In the data rows, 500 means zero.
Some points:
array([628, 928, 393, 550, 528, 563, 408, 421, 575, 579, 435, 608, 414, 536, 490, 455, 621, 592, 381, 269, 460, 318, 841, 445, 471, 448, 613, 981, 398, 520, 825, 600, 492, 710, 577, 516, 570, 379, 374, 865, 381, 499, 276, 440])
array([526, 423, 443, 485, 410, 464, 463, 427, 511, 541, 499, 532, 549, 482, 432, 474, 534, 414, 486, 396, 467, 422, 477, 504, 499, 363, 343, 404, 510, 468, 477, 500, 452, 538, 539, 467, 468, 499, 403, 441, 510, 394, 465, 472])
array([402, 300, 389, 573, 331, 509, 547, 447, 548, 493, 564, 429, 475, 533, 476, 570, 635, 363, 534, 331, 430, 635, 577, 538, 609, 604, 374, 511, 337, 408, 350, 592, 379, 443, 511, 317, 538, 763, 523, 720, 609, 560, 289, 424])
array([493, 413, 436, 502, 424, 442, 433, 411, 473, 479, 495, 517, 521, 690, 471, 490, 456, 440, 542, 455, 491, 454, 476, 473, 422, 349, 364, 454, 498, 396, 370, 376, 462, 647, 554, 422, 482, 529, 402, 462, 515, 319, 490, 466])
array([463, 368, 474, 531, 463, 494, 434, 417, 473, 455, 499, 482, 518, 532, 414, 463, 450, 397, 506, 448, 464, 465, 456, 498, 514, 483, 411, 416, 514, 475, 455, 512, 465, 526, 552, 443, 421, 481, 401, 494, 499, 347, 453, 476])
array([477, 348, 440, 574, 468, 431, 379, 371, 538, 453, 540, 487, 606, 384, 419, 425, 336, 409, 481, 524, 591, 442, 371, 461, 541, 551, 376, 414, 465, 533, 490, 520, 574, 390, 428, 468, 376, 505, 303, 397, 499, 320, 292, 628])
array([708, 332, 533, 367, 366, 592, 726, 743, 435, 357, 413, 396, 363, 267, 539, 494, 777, 341, 917, 321, 832, 436, 635, 489, 732, 512, 985, 546, 351, 300, 862, 582, 801, 583, 391, 358, 818, 406, 999, 350, 581, 444, 527, 658])
array([844, 999, 544, 947, 999, 674, 363, 381, 588, 999, 313, 877, 306, 429, 650, 370, 999, 670, 569, 277, 373, 308, 999, 884, 600, 442, 655, 999, 499, 466, 999, 392, 503, 999, 482, 676, 572, 324, 448, 999, 362, 999, 223, 571])
array([713, 419, 544, 365, 461, 544, 701, 674, 461, 403, 366, 505, 389, 233, 508, 496, 861, 331, 751, 316, 636, 488, 618, 539, 569, 353, 687, 468, 385, 386, 567, 631, 579, 705, 466, 510, 598, 433, 831, 353, 583, 300, 587, 421])
array([438, 339, 432, 496, 440, 391, 395, 426, 432, 508, 520, 500, 585, 617, 470, 419, 321, 523, 438, 369, 464, 414, 477, 386, 444, 402, 411, 569, 756, 528, 490, 594, 502, 407, 554, 646, 536, 543, 422, 413, 484, 293, 287, 436])
array([288, 567, 911, 319, 577, 579, 416, 884, 684, 999, 435, 936, 459, 999, 702, 814, 334, 999, 360, 999, 569, 992, 386, 299, 392, 999, 999, 790, 320, 575, 336, 388, 450, 213, 465, 853, 593, 420, 999, 526, 451, 396, 519, 937])
array([488, 444, 445, 582, 689, 357, 361, 361, 388, 389, 549, 412, 524, 468, 474, 415, 998, 719, 491, 508, 617, 571, 425, 503, 625, 275, 265, 425, 976, 563, 378, 522, 405, 261, 473, 442, 383, 386, 424, 838, 516, 928, 490, 546])
array([502, 419, 472, 527, 457, 491, 466, 422, 496, 452, 464, 467, 537, 548, 427, 498, 539, 442, 542, 484, 479, 433, 426, 493, 483, 443, 384, 418, 522, 500, 473, 422, 442, 521, 564, 497, 473, 563, 446, 460, 493, 382, 441, 446])
array([526, 508, 407, 520, 551, 630, 513, 537, 496, 435, 469, 445, 571, 585, 410, 514, 477, 401, 658, 891, 484, 357, 480, 380, 466, 504, 376, 355, 618, 481, 368, 525, 426, 440, 519, 529, 418, 393, 413, 743, 504, 436, 586, 429])
array([476, 453, 447, 521, 473, 529, 445, 422, 518, 571, 487, 510, 552, 514, 439, 505, 578, 432, 462, 378, 552, 343, 597, 565, 483, 422, 363, 507, 461, 466, 473, 550, 458, 509, 564, 485, 518, 502, 398, 405, 475, 420, 369, 440])
array([460, 377, 452, 530, 495, 510, 410, 415, 484, 462, 511, 513, 520, 530, 418, 484, 482, 453, 505, 442, 505, 425, 457, 532, 475, 404, 408, 442, 566, 460, 428, 415, 441, 559, 555, 405, 453, 544, 399, 480, 521, 353, 529, 457])
array([406, 319, 477, 647, 513, 531, 357, 478, 597, 462, 486, 542, 582, 415, 469, 493, 342, 364, 849, 380, 481, 551, 500, 643, 471, 504, 409, 432, 380, 888, 366, 483, 509, 524, 611, 668, 445, 392, 313, 367, 466, 391, 262, 633])
array([357, 255, 482, 495, 412, 512, 370, 298, 463, 424, 606, 412, 503, 335, 505, 373, 366, 401, 337, 640, 583, 445, 434, 341, 520, 754, 329, 327, 578, 254, 546, 356, 629, 264, 400, 356, 302, 499, 280, 507, 588, 270, 361, 591])
array([463, 344, 462, 448, 387, 422, 436, 443, 478, 514, 514, 398, 524, 632, 474, 443, 522, 529, 486, 317, 527, 421, 421, 365, 452, 431, 431, 514, 607, 558, 590, 466, 483, 567, 486, 476, 433, 510, 575, 436, 478, 372, 376, 492])
array([438, 404, 381, 468, 247, 347, 276, 456, 429, 501, 458, 331, 442, 615, 560, 523, 400, 328, 391, 835, 513, 521, 339, 391, 489, 220, 689, 378, 851, 999, 371, 437, 598, 343, 482, 551, 446, 478, 718, 270, 491, 553, 405, 472])
array([680, 436, 603, 357, 421, 486, 672, 559, 449, 398, 393, 509, 389, 209, 492, 483, 617, 369, 755, 394, 658, 417, 585, 623, 586, 404, 696, 477, 378, 389, 475, 689, 557, 699, 509, 607, 628, 500, 647, 353, 550, 308, 581, 391])
array([479, 395, 472, 509, 446, 473, 466, 419, 487, 479, 514, 515, 533, 504, 431, 500, 484, 442, 562, 509, 474, 429, 454, 532, 478, 424, 358, 429, 534, 501, 468, 475, 445, 455, 514, 391, 433, 515, 403, 453, 529, 418, 431, 429])
array([504, 333, 424, 541, 489, 467, 433, 376, 494, 461, 507, 466, 548, 432, 444, 451, 372, 517, 497, 452, 543, 474, 395, 481, 511, 482, 409, 399, 444, 452, 477, 465, 545, 456, 461, 481, 391, 487, 319, 442, 513, 381, 369, 566])
array([396, 336, 509, 559, 470, 546, 399, 518, 466, 428, 400, 488, 627, 490, 501, 510, 358, 429, 599, 466, 569, 651, 435, 598, 565, 471, 279, 489, 381, 490, 405, 538, 529, 422, 584, 373, 469, 497, 256, 361, 451, 441, 294, 551])
array([339, 286, 360, 397, 642, 525, 767, 468, 508, 453, 410, 398, 440, 672, 825, 629, 218, 473, 321, 815, 307, 328, 522, 287, 370, 410, 224, 591, 410, 947, 543, 557, 366, 257, 417, 638, 502, 365, 290, 256, 473, 999, 999, 590])
array([497, 417, 497, 528, 454, 495, 434, 409, 485, 472, 497, 469, 511, 543, 452, 495, 455, 390, 491, 436, 463, 441, 431, 474, 448, 400, 421, 432, 524, 472, 459, 456, 446, 485, 519, 410, 456, 543, 431, 518, 517, 380, 450, 471])
array([403, 999, 528, 462, 591, 999, 999, 441, 438, 743, 917, 542, 544, 956, 623, 642, 484, 999, 252, 251, 489, 999, 813, 450, 491, 999, 649, 552, 394, 401, 548, 373, 466, 308, 422, 490, 391, 850, 722, 548, 552, 315, 518, 588])
array([505, 407, 429, 340, 361, 839, 584, 565, 340, 403, 606, 363, 750, 679, 601, 389, 235, 431, 297, 758, 480, 644, 351, 439, 650, 332, 175, 383, 351, 250, 482, 652, 618, 520, 541, 243, 463, 745, 156, 432, 510, 593, 721, 486])
array([493, 417, 484, 504, 459, 524, 449, 412, 483, 451, 504, 479, 521, 532, 436, 470, 454, 394, 455, 399, 457, 469, 480, 522, 487, 438, 381, 404, 582, 492, 472, 500, 471, 576, 545, 485, 459, 510, 388, 467, 521, 414, 505, 496])
array([421, 476, 595, 478, 740, 268, 999, 991, 694, 321, 626, 366, 333, 241, 657, 723, 265, 216, 300, 420, 250, 467, 293, 516, 383, 238, 670, 449, 365, 435, 408, 464, 468, 652, 346, 293, 999, 259, 642, 326, 392, 413, 985, 337])
array([454, 969, 694, 378, 391, 288, 289, 999, 706, 373, 587, 625, 312, 291, 419, 559, 487, 161, 530, 325, 261, 675, 199, 998, 351, 787, 405, 373, 391, 285, 762, 344, 519, 226, 424, 910, 572, 365, 354, 184, 321, 619, 384, 356])
array([481, 308, 420, 534, 434, 378, 470, 447, 429, 483, 536, 516, 523, 498, 480, 453, 340, 534, 414, 390, 473, 410, 489, 362, 447, 429, 362, 609, 777, 522, 463, 510, 479, 440, 551, 658, 520, 584, 508, 372, 456, 285, 300, 483])
array([744, 408, 839, 469, 643, 326, 534, 437, 446, 421, 410, 501, 553, 222, 443, 467, 454, 281, 396, 219, 567, 458, 419, 506, 456, 496, 552, 363, 365, 585, 323, 588, 583, 679, 474, 519, 397, 573, 309, 266, 637, 468, 576, 380])
array([507, 428, 581, 498, 450, 373, 468, 516, 507, 470, 470, 467, 475, 254, 452, 512, 457, 364, 447, 370, 492, 373, 413, 483, 518, 432, 374, 423, 511, 520, 397, 525, 460, 529, 518, 419, 449, 656, 384, 426, 573, 433, 499, 439])
These points spread out most along one direction. Take the direction at right angles to it along which they spread out most. Go by this last direction. Where along it does each point below lie, from 0 to 99? 50 is the average, and the first point above lies past it. One standard deviation of the points above along it is 16.
array([844, 999, 544, 947, 999, 674, 363, 381, 588, 999, 313, 877, 306, 429, 650, 370, 999, 670, 569, 277, 373, 308, 999, 884, 600, 442, 655, 999, 499, 466, 999, 392, 503, 999, 482, 676, 572, 324, 448, 999, 362, 999, 223, 571]) 86
array([463, 368, 474, 531, 463, 494, 434, 417, 473, 455, 499, 482, 518, 532, 414, 463, 450, 397, 506, 448, 464, 465, 456, 498, 514, 483, 411, 416, 514, 475, 455, 512, 465, 526, 552, 443, 421, 481, 401, 494, 499, 347, 453, 476]) 52
array([396, 336, 509, 559, 470, 546, 399, 518, 466, 428, 400, 488, 627, 490, 501, 510, 358, 429, 599, 466, 569, 651, 435, 598, 565, 471, 279, 489, 381, 490, 405, 538, 529, 422, 584, 373, 469, 497, 256, 361, 451, 441, 294, 551]) 49
array([744, 408, 839, 469, 643, 326, 534, 437, 446, 421, 410, 501, 553, 222, 443, 467, 454, 281, 396, 219, 567, 458, 419, 506, 456, 496, 552, 363, 365, 585, 323, 588, 583, 679, 474, 519, 397, 573, 309, 266, 637, 468, 576, 380]) 61
array([288, 567, 911, 319, 577, 579, 416, 884, 684, 999, 435, 936, 459, 999, 702, 814, 334, 999, 360, 999, 569, 992, 386, 299, 392, 999, 999, 790, 320, 575, 336, 388, 450, 213, 465, 853, 593, 420, 999, 526, 451, 396, 519, 937]) 0
array([406, 319, 477, 647, 513, 531, 357, 478, 597, 462, 486, 542, 582, 415, 469, 493, 342, 364, 849, 380, 481, 551, 500, 643, 471, 504, 409, 432, 380, 888, 366, 483, 509, 524, 611, 668, 445, 392, 313, 367, 466, 391, 262, 633]) 53
array([680, 436, 603, 357, 421, 486, 672, 559, 449, 398, 393, 509, 389, 209, 492, 483, 617, 369, 755, 394, 658, 417, 585, 623, 586, 404, 696, 477, 378, 389, 475, 689, 557, 699, 509, 607, 628, 500, 647, 353, 550, 308, 581, 391]) 66
array([403, 999, 528, 462, 591, 999, 999, 441, 438, 743, 917, 542, 544, 956, 623, 642, 484, 999, 252, 251, 489, 999, 813, 450, 491, 999, 649, 552, 394, 401, 548, 373, 466, 308, 422, 490, 391, 850, 722, 548, 552, 315, 518, 588]) 12
array([526, 508, 407, 520, 551, 630, 513, 537, 496, 435, 469, 445, 571, 585, 410, 514, 477, 401, 658, 891, 484, 357, 480, 380, 466, 504, 376, 355, 618, 481, 368, 525, 426, 440, 519, 529, 418, 393, 413, 743, 504, 436, 586, 429]) 46
array([497, 417, 497, 528, 454, 495, 434, 409, 485, 472, 497, 469, 511, 543, 452, 495, 455, 390, 491, 436, 463, 441, 431, 474, 448, 400, 421, 432, 524, 472, 459, 456, 446, 485, 519, 410, 456, 543, 431, 518, 517, 380, 450, 471]) 52
array([507, 428, 581, 498, 450, 373, 468, 516, 507, 470, 470, 467, 475, 254, 452, 512, 457, 364, 447, 370, 492, 373, 413, 483, 518, 432, 374, 423, 511, 520, 397, 525, 460, 529, 518, 419, 449, 656, 384, 426, 573, 433, 499, 439]) 57
array([502, 419, 472, 527, 457, 491, 466, 422, 496, 452, 464, 467, 537, 548, 427, 498, 539, 442, 542, 484, 479, 433, 426, 493, 483, 443, 384, 418, 522, 500, 473, 422, 442, 521, 564, 497, 473, 563, 446, 460, 493, 382, 441, 446]) 52
